Each named move below is a turn or a mirror, shown by a few rows before and after it. Which moves, in which order, take the first row of each later pair to the second? The first pair is answered.
move sovan:
[  3 -28   8   0 -27 -18  -1   5 -10  -7  16 -14  12  -9 -30  -9 -14  -2
  13 -14 -20] -> [ 22 -21   5  32  -8  25   0 -11 -21  -2  -1  -3 -22   0 -11  -8  -6  16
  14 -10  -7]
[ -5  -3 -61 -14 -56 -45  24 -15  -8   8 -12  12  14 -45   6  13  14 -13
   4  20  -1] -> [  9   3 -63  17 -42  -7  27 -28 -22  10 -31  25 -10 -37  21  13  22   1
   5  21   6]
[ 19 -10   6  38  -9   9   1   9 -26  15  -2   8  13   2  12  -2 -16   8
  -6   2  -7] -> [ 11 -14   8  19 -19 -15   2  14 -17  10  12   3  26  -8   0  -5 -21  -3
  -5  -1 -14]
move mosi:
[ 28 -12  43  32  10  -6   7  -5 -17  -6   7 -28 -24  16 -17 -15  11  22
  31  -8 -23] -> [ -9  49 -30   8  19   1  -2  16  -9   2 -10  28 -29  17  26  -8  29  12
 -20   1  29]
[-42   6 -27 -42  -1 -24 -14  20  -4  51  42 -10  18  23  18 -10   3 -41
  -3   2 -18] -> [-12 -27  25 -10  16  -2 -12   2  -4  42  51 -29   0  49  -3 -14   0 -21
  28   0 -47]
[-29  14  13 -35  14 -15 -18  20  27   3  20   0   8  15  -3  -5  -5  -3
  -2  12   1] -> [-21  -3  32 -26  12 -14 -15  17  26  -1  21 -14   9  14 -11  -1  -8   0
  10   8 -11]
move raz:
[-46  16 -25  32  -1 -19 -16  14  -4  15 -52  36 -24 -54  28  -5  -3  -9
   7  -7  -4] -> [-34  -7  -9  38 -14 -31  -8   6 -11  15 -50  21 -17 -65  17  -4  -9 -17
  22 -13 -18]
[ 30  35  -7 -13 -20 -22  -9  -5 -12  -1   9  -8  -1   4  -1 -18  -7  -6
 -48   6  24] -> [ 49  29  -8  10 -20  -2  -4 -14 -21   1  -5  -3 -14   5   6 -19  -4   0
 -40   1  22]
[-27   0  -8 -42  30 -43 -19  16  31 -24  42 -39  15   7 -37  -3 -15  -1
  -5  16 -25] -> [-20  42 -34  -3  66  22 -31   3  19 -16  12   3 -22  25   2   3   3  29
 -30  25  15]
[  5   4   5 -18  -4 -20 -18 -13  12 -20  12 -12  -8   9 -18   7  -8   1
  -3  16 -15] -> [  1  19 -11 -12   5  -4 -23 -11   7 -19   4   6 -16  17  -5   8   1   9
 -14  18  -3]
Now pairs of rows:
(two moves a pair)
[-34  14   0 -27  31   0  21   0  -5   7  14  -9   1  33  24  -9   4  19
 -12  11  -3] -> [-17 -23  19  -2   8  -6  34 -18 -19   6   1 -38   1  23  11  -9  -2  18
  16  -3 -27]  raz then raz
[-30  15  -2 -39 -24 -46   2   1   9  -5  20  -9  17   3   5  10  -3 -21
  -9  18 -16] -> [ 13 -21  15  25 -32  -9  17 -35 -16  -3 -12 -29 -13   1   4  10  -3  -3
  27   6 -29]  sovan then raz
[  3  -5  -7 -22  45  33 -19   3  25 -11  15   7  -6  30   9  -2  -2  31
 -33  15  25] -> [ 19 -44  29 -15  23  17 -13  -6  17 -16  24 -31   7  21 -25  -5 -13  31
  -2   5 -12]  mosi then mosi
[ -4 -18  19 -18 -13 -20   8  -3  11   2   7 -30  18   7 -17  -7  -2 -20
  14 -21 -16] -> [-12  28  -6 -10  23  22  -6  -4  13   8  -6  17  -6  31  15  -5  16  -7
 -20 -10  22]  raz then sovan
[ 12   4  53 -21  26 -13  -5 -17 -10  -8 -13 -17   3   0 -27  -4 -23  -2
  -7  22 -18] -> [ -5  36  -3 -32  22  -9  -7  -9 -15   1 -36  13  -1  -8   3  -1 -12  -4
 -35  23  12]  sovan then mosi
[ 50   8 -21  60   2  12   7  -7   2 -13 -17 -11 -32   8  21  48  25 -21
 -26 -11  28] -> [ 12  34 -35   6  11 -21  -5  21  17 -13  13   8  -7  11  21  41  24 -37
 -57  -3  41]  sovan then raz
[ -7  31 -25  34  13  36  -3  17   4   7 -26  23 -32  12  25  11  22  10
  11 -15  41] -> [ 13 -17  25  51  -3  28   6  -5  -1  -2 -12 -21 -29  17 -10   1   9  11
  53 -25  -2]  mosi then mosi
[ 27   0  13  23 -36  -5  11 -10  -5  -8  -2 -17  -2 -10  18  -3  11   2
  22  -4  -8] -> [ -4  39  -3  -7  -8  -3  -7   6  14  -2   9  18   1   3  29  -2  15   3
 -10  11  21]  raz then raz
[ -9  16 -27  -6 -24 -20 -12  17   2  -1   2  23  13   5   2  -8  -1  -8
 -16   2  21] -> [ -8   9 -22  -9 -41 -30 -10  12  -3  -3   2   9  21  -1  -2  -5  -4 -12
  -9  -3  12]  raz then sovan
[ 14   6 -31  41  12  13  -6  -2 -28   6 -34   6 -12 -23  30  21   9   4
  10   1  12] -> [-18   5 -22 -23  -3 -48  -8  35  -2   0   4  -8  32 -26   5  14  -2 -21
  -4   6   4]  raz then raz
[ -6  -7 -23  13   9  11  10 -22 -11  10 -15   8   1 -44  -6   1  -5 -10
  -6   7  -6] -> [ -1  -4 -18  25  22  19   5 -25 -10   8 -17  19  -8 -33  -5   3   1  -2
  -4   9  -4]  mosi then mosi
[-23  24 -21 -21   6 -12 -11   2   7   3 -10  10  10   3  10   5 -13  -3
 -25   0  17] -> [ 16 -12  16  27   8  15  -1 -24  -9   3 -20 -10 -10   7   3   3 -15  12
  16  -7  -4]  mosi then sovan
[-44  14 -39   6  -5 -10  -8   2   7 -13   3  21   4 -20   5 -31 -15  -5
 -13 -10  10] -> [-15 -18   4  40  -1  11  -6 -21   3 -19   2  -3 -10  -8 -15 -33 -20  13
  24 -14 -16]  mosi then sovan
[  9  13   8  13  19  11   1 -15   6  -6   2  -3  -8  20   7   3   7   7
   1   5  13] -> [-1  7 15 -8 16 -5  2 -3 16 -4 16 -7  8 18 -7 -2  4  0  0  6  6]  sovan then mosi
[  5   0  26 -21   5  -4   1  -3   0 -11 -24  -4  26  -7 -15 -37  -1  51
  15 -23  12] -> [ -3   8  13 -30  -3 -14   2   3   4  -7 -30   0  36 -14  -8 -36   0  44
   7 -23  14]  mosi then mosi
[ 23 -30  24  20 -10  -9  -5 -20  -2   1 -14 -19   0  -4 -20  -9  -8  -4
  22 -12 -29] -> [ -7  22  -8  -9  31   9 -27   3  13   4  -5  36  -9  17  16 -10   9   1
 -22  -2  12]  raz then raz
[-13 -46  18  -2 -24  10  14 -23 -11  -8  10 -31  30 -11 -39   9 -16  29
  24 -14 -18] -> [-31  13 -22  -7  20  47  -5 -14  -2   0  -1  27   5  12   2  17   2  44
 -21   6  33]  raz then raz
[  3 -25  19   3 -22   0  11  -9   4   0   7 -18 -10 -13 -12 -13 -11  -8
  19  -7 -23] -> [-10  -6  34 -16   9   4  -4   5  17  -5  30  -1  -8  11 -13 -18  -2   2
   7  -1 -14]  raz then mosi
[ 14   0  11   5  12  23   4   5   5   7  13  14 -12  21  -1  12   3  13
  12  -1  -4] -> [ -3  14 -13 -12   1  11   2  17   4   8  10  28  -6  15   8  12   2   0
  -2  -1  15]  raz then mosi
[-26  16 -33 -26 -45 -30  18   6  27  -3   4  15  20  -1   5 -39   2 -41
 -39   2  -4] -> [-23  -1  38 -25  -4 -16   4   9  39 -13  45  10  11  45 -22 -47   9  -8
 -21  15 -21]  mosi then raz
[ 53   3  -4  33 -14   4   0   3  -5  -1  -4  15  -6 -50 -10   6  -5 -14
  16   5  -9] -> [ 52  11  12  36  16  22  -7   4   1  -3  10  24 -20 -27 -10   3   0   1
  11   8  -4]  sovan then mosi
[-20  47  -4 -30  10 -16  -8  30  -2 -18  24  26   3  12  19   4  -5   1
 -22   4  23] -> [  4  25  39  -2  34   7 -12  17  -6 -23  32  12 -15  34   9  -1  -6  27
   1   5   5]  mosi then mosi
[  2 -46  37 -16 -16 -35  13   8  -1 -24  43 -45  28 -15 -28   0 -19 -13
  19  15 -17] -> [-36  15 -40 -43 -15 -35   3  29   4 -15  27  11  32 -29  17   3  -8 -26
 -31  23  32]  mosi then mosi
[  2  25  -1  25  17  31 -13  25   1  18  14  12 -20  33   1 -17  17   3
  -7  -6  32] -> [  4 -12  24   2 -16 -14  -5  26   3  10  39 -31  12  17 -33 -18   0 -17
  13 -14  -3]  raz then raz
[  0 -20  44  -2  24  29 -10  24  31   3  16  -3  14  18 -10  33   6   4
  18  -2  -1] -> [-12 -26  24 -19  -2  -6  -3  29  30  -1  21 -18  32  -1 -15  31  -2 -17
  13 -10  -8]  mosi then mosi
[ 22 -18   3  18 -27 -10  18 -22 -22  -4 -15 -18   3 -23 -10   6  -1   8
  23 -12   6] -> [ 16  -9  38  11  23   5  -5  -6   0 -12  20  -9  -7  16 -20   0   3  28
  14   0   3]  raz then mosi
[ 13  -1  24  17  26  53  -4   8  -4   0   5  15 -35  19  -1   5   5  21
  12  11   7] -> [ -6  20 -19 -13  17  32  -8  27   7   6   5  36 -20   6  19   7   6   6
 -16  11  32]  raz then mosi
[  7   5 -42  38 -23  13   6 -13 -20   5 -53   2 -12 -25  18   1   5 -16
  -3   1  17] -> [ 27 -29  39  48   6  20  -2 -15  -7 -10 -10 -23 -14  11 -20  -5  -3  12
  27   6 -18]  sovan then mosi
[-28  -7  47 -50  28 -44  13  10   4 -10  25   4  11  13 -14 -25 -17   3
  -4   9 -13] -> [-31  16  28 -51  46 -21   6  15   5  -7  22  31   3  22   3 -22 -10   7
 -25  16  13]  raz then sovan
[  6  -6 -39   6 -32   6   1 -12 -19  16  -8   8 -37 -15  20  -1   1 -21
 -22   0   0] -> [ -7 -18 -16 -23 -34 -25  -1   4  -5   9  27  -4 -12 -15  -7 -10  -9 -29
 -14   1 -20]  mosi then raz
[ 31 -27  46  29   9  22 -33  20 -30  14   0 -17 -34   0  -2   2  -3  32
 -11  37 -15] -> [-12  16 -25 -21  -8 -16 -34  48 -22  22  -5   8 -11 -28  28   2  -5   2
 -54  42  15]  mosi then sovan
[-30  26  18 -19  42 -23   4   9  10  18  29  28 -19  -6 -11  -9 -40  39
 -12  10   0] -> [  1   3  26  28  34   5  14 -18  -9  16  -1  13 -41  -8  -7  -4 -36  52
  14   4 -12]  sovan then raz
[-17  -5 -14 -16  49  22   1  14   5 -15  30  18  -4  12   5   6 -12   2
 -50   0   0] -> [-12 -10 -57  -8   8  11  15   3 -11 -13  -3   6   0 -28  15  12 -18 -19
 -48 -11  -1]  raz then mosi
